Z233: [ -2  11 -31 -16   1  25   8   5   1 -18 -23 -18  13  14   5  19   6   7
  12  -6  10  21 -10 -24  22  -2   1 -16 -14  14   1  10   0 -28 -10  -1
   5  -5  -8   9  12  -8  12 -10 -20 -27  -8]
Z129: [  4  -6 -12  -6  -2  27 -11 -15   7   0   5 -17   8 -10  -4  -5  -8 -26
  -2  15   0 -11   7  21  39  22  13 -17 -11 -10   0  -2 -15  12   8  24
  17   2  14   5 -18  10  13 -12  23 -15  -7]
Z612: [-11  22 -22  35  31  -8  34   0   4 -25   4   5 -13  -9  24 -15  21 -18
  12  17  -3  18  -1  15  56 -13  -4  11  10 -12   2  12 -17  30 -20  -6
 -25  25 -17 -25  10  11 -10  13  20  22   5]
Z458: [-14  -7 -10 -16   6  19  12 -11  13   3   1   9 -16  -5  -2 -15  -4  -5
  -5  -4  -9 -17   6  16 -21   7  -2  23   8 -11  -1 -18   4  18   6  -4
 -10  16  10 -17 -18  14 -10  13  22  12   1]
Z319: [ 13 -20   5   7   0  -5  32   2 -18  11   9  10 -14  -2  17   2  12   9
   0  -6   1  24  -2  -9   1  -2 -13  21  15  21  -3 -23 -10  -5  17   6
  20  -3 -17  10 -13  -3  -7  10  -2   4   3]
Z828: [ -4  35   8   5  -3  -8 -11  -7  10 -11  13 -19 -14  -4 -10  -1 -14 -21
  -4   6  11 -18   6   8 -19  -5   8   5 -23 -13   4   2   5 -16  12 -13
  -9  11  16 -17   5  16  -5   7  14 -16 -28]
Z789: [ 13 -24 -26 -19  20   5  -7 -19 -18  17 -22 -17   5  -9 -14   4  18 -16
  -4  -5  -3 -17 -10  23  22   4   9 -10 -22 -14 -18 -20 -17  27   9  -1
 -14  -7 -10 -16   8  19  12 -11  13   3   1]
Z12: [ -1  -7 -32 -18  -8  25   6  10   4 -19 -24 -18  13  14  14  19   8   8
   2  -7  -2  24 -11 -22  24  13  -3 -15 -11   3   2   8   3 -22   0  14
  -9  -5 -11  12   2 -10  12 -12 -18 -26  -1]
Z42: [ -4  35   8   5  -3  -8 -11  -7  10 -11  13 -19 -14  -4 -10  -1 -14 -21
  -4   6  11 -18   6   8 -19  -5   8   5 -23 -13   4   2   5   6  12 -13
  -9  11  16 -16   5  16  -5   7  14 -16 -28]
Z659: [ 13  30  14  35  -7  27   6   0 -13  -6  30  10 -17 -16  29  19 -17 -21
  14  17  32  22  20 -12  30   9 -17 -15  10  23   9 -26   4 -46 -11  19
  26  -7   3  25 -21  -7  11 -12  13 -29 -29]
start: [-16   6  19  12 -11  13   3   1   9 -16] -> Z458, 3
start: [-14  -7 -10 -16   8  19  12 -11  13   3   1] -> Z789, 36
[  4  -6 -12  -6  -2  27 -11 -15   7   0   5 -17   8 -10  -4  -5  -8 -26
  -2  15   0 -11   7  21  39  22  13 -17 -11 -10   0  -2 -15  12   8  24
  17   2  14   5 -18  10  13 -12  23 -15  -7] -> Z129

Z719: [-6 -4  1 10  0  0 16 15 -4 22]
Z458: [-13 -16  -4 -13  20  16  12 -19 -10   8]
Z12: [ 10   2   0  16 -26 -17 -20  -2  14  17]
Z789: [10 10  9  6 -1  9 -5 12  0 40]
Z802: [ 10  10   9   6  -1   9  -5 -19   0  40]
Z612: [ -6  -4  -2  10   0   0  16 -11  -2  -2]
Z802? -> [ 10  10   9   6  -1   9  -5 -19   0  40]
loc: [1] -> Z719, 2
Z458? -> [-13 -16  -4 -13  20  16  12 -19 -10   8]
loc: [-26] -> Z12, 4
[ -6  -4  -2  10   0   0  16 -11  -2  -2] -> Z612
count Z612: [-2] -> 3

Z319: [-56 -21 -26  18   4  54  -8  24]
Z719: [ 56 -26 -21   4  54  18   2 -25]
Z233: [-38 -12 -17  13   2  34  -2  17]
Z828: [-5 -3 -3 -1  0  7 -3  2]
Z828? -> [-5 -3 -3 -1  0  7 -3  2]
start: [-21 -26  18   4  54] -> Z319, 1

Z12: [-26 -28  17  16  15  -1 -14  11  -1 -18   1  18  15  11  -8  29  14  10
  22 -14  -1  -8 -21  26  -9  53  43   2   8  19 -10]
Z129: [ -5   4   2  23 -17   6   3   1   0   2   2  -7  -4   2   3  -9   3   4
  16  -7  -3  13  -3   7  -9  -1  -4   8   3  12  16]
Z319: [-26   5  22  27   3   0  10  -5   3 -14   4   7 -24  16  22  -1 -15  15
  33 -10   9   0 -20  22   9   6 -19   2   9   5  20]
Z659: [ -6  32  44 -32 -17   4  25  -5 -13  13 -24 -11 -51   9  13 -38 -34  22
  15  12 -22  16  50 -19  29  51  43 -11  -1  29 -47]
Z458: [ -1 -28   1 -24   4 -19 -16 -19  -8  -5  14  11   2 -29   9 -37   2   4
  17 -14 -21  -2  -3  24   4  39   2  37  15  16   0]
Z612: [  4  -7   6  17 -14   2   4   0  -1   1  -1   1  -7   0   7  -3  -6   7
  14  -2  -1   7   7  -2  -6  -7   8   8   4  11  16]
Z129? -> [ -5   4   2  23 -17   6   3   1   0   2   2  -7  -4   2   3  -9   3   4
  16  -7  -3  13  -3   7  -9  -1  -4   8   3  12  16]
loc: [18] -> Z12, 11

Z612: [ -7   2   2  10 -12   7]
Z659: [-18  -8   2   7 -12  10]
Z233: [  8  21  -7  30  31 -35]
Z719: [  8  21  -7  30  31 -14]
[  8  21  -7  30  31 -35] -> Z233
start: [-8  2] -> Z659, 1
start: [  2   7 -12  10] -> Z659, 2
count Z719: [31] -> 1

Z458: [-1 -1 -1 -1  0  0 -1]
Z612: [ -1 -27 -23 -14 -44   2  16]
Z719: [ 0 -1 -2  2  1  0 -1]
Z828: [  2 -26 -23 -15  -2   0  15]
Z659: [ 1  1  1  0  1  1 -2]
Z319: [-1 -1 -1  0  0 -1 -2]
Z12: [-1 -1  0  0  0 -1  0]
Z233: [-1 -1  2 -2  0  0  0]
Z129: [0 2 1 2 0 1 1]
Z789: [-1 -1  0  0  0  1  0]
loc: [-44] -> Z612, 4
Z789? -> [-1 -1  0  0  0  1  0]
count Z458: [-1] -> 5
[ 0 -1 -2  2  1  0 -1] -> Z719

Z12: [0 0 0 0 0 0 0 0 0 0 0 0 0 0]
Z828: [ 17  -7 -28  30 -24  15 -36  -6  14   9 -50   1   3 -17]
Z458: [  0  16  27   1  21  -4  33 -42  27  11  10 -17  29   0]
Z233: [  0 -25  10  11  11  17  -6  21 -10  17  30  34 -39 -13]
Z42: [  0  16  27   1  21  -4  33 -42  27   6 -14 -25  30  -6]
Z319: [  5  -8 -18  13 -14   9 -19  32  -8   3  -2  27  -2  19]
loc: [5] -> Z319, 0
[0 0 0 0 0 0 0 0 0 0 0 0 0 0] -> Z12
Z12? -> [0 0 0 0 0 0 0 0 0 0 0 0 0 0]
start: [17 -6] -> Z233, 5
start: [ 11  17  -6  21 -10  17] -> Z233, 4
[  0  16  27   1  21  -4  33 -42  27  11  10 -17  29   0] -> Z458

Z828: [ 19  13 -19   0 -19 -19 -19]
Z612: [  1 -22   0 -45   3  31   2]
Z789: [-12 -28  -1   0  -3  48 -30]
loc: [19] -> Z828, 0
loc: [3] -> Z612, 4
count Z828: [-19] -> 4
start: [ 13 -19   0 -19 -19 -19] -> Z828, 1

Z789: [ -6 -16  26  17 -47   5]
Z129: [ 1 45 21 11 -6 19]
Z612: [  5 -12  -8 -27  -4  47]
Z12: [-12   5  11  45  19  -6]
start: [45 21 11 -6 19] -> Z129, 1
start: [  5 -12] -> Z612, 0
Z12? -> [-12   5  11  45  19  -6]

Z319: [23  6 35  6 35]
Z233: [23  5  3 22 35]
Z458: [-7 -7 -7 -7  6]
count Z458: [-7] -> 4
Z233? -> [23  5  3 22 35]
loc: [5] -> Z233, 1
count Z319: [6] -> 2
count Z233: [23] -> 1
count Z319: [36] -> 0

Z659: [6 7 6 4]
Z12: [-10  -4  -2  -9]
Z458: [ -1  -2  -1 -11]
Z789: [-13   1  -2   6]
Z828: [-4  4  4 -2]
Z719: [ 6  3  2 13]
Z802: [-12  -1  -2  -4]
Z42: [-38 -12   5 -34]
Z612: [-38   0 -38 -38]
Z233: [  6   3   2 -37]
Z129: [ 3 -3 -3  5]
count Z612: [-38] -> 3
Z129? -> [ 3 -3 -3  5]

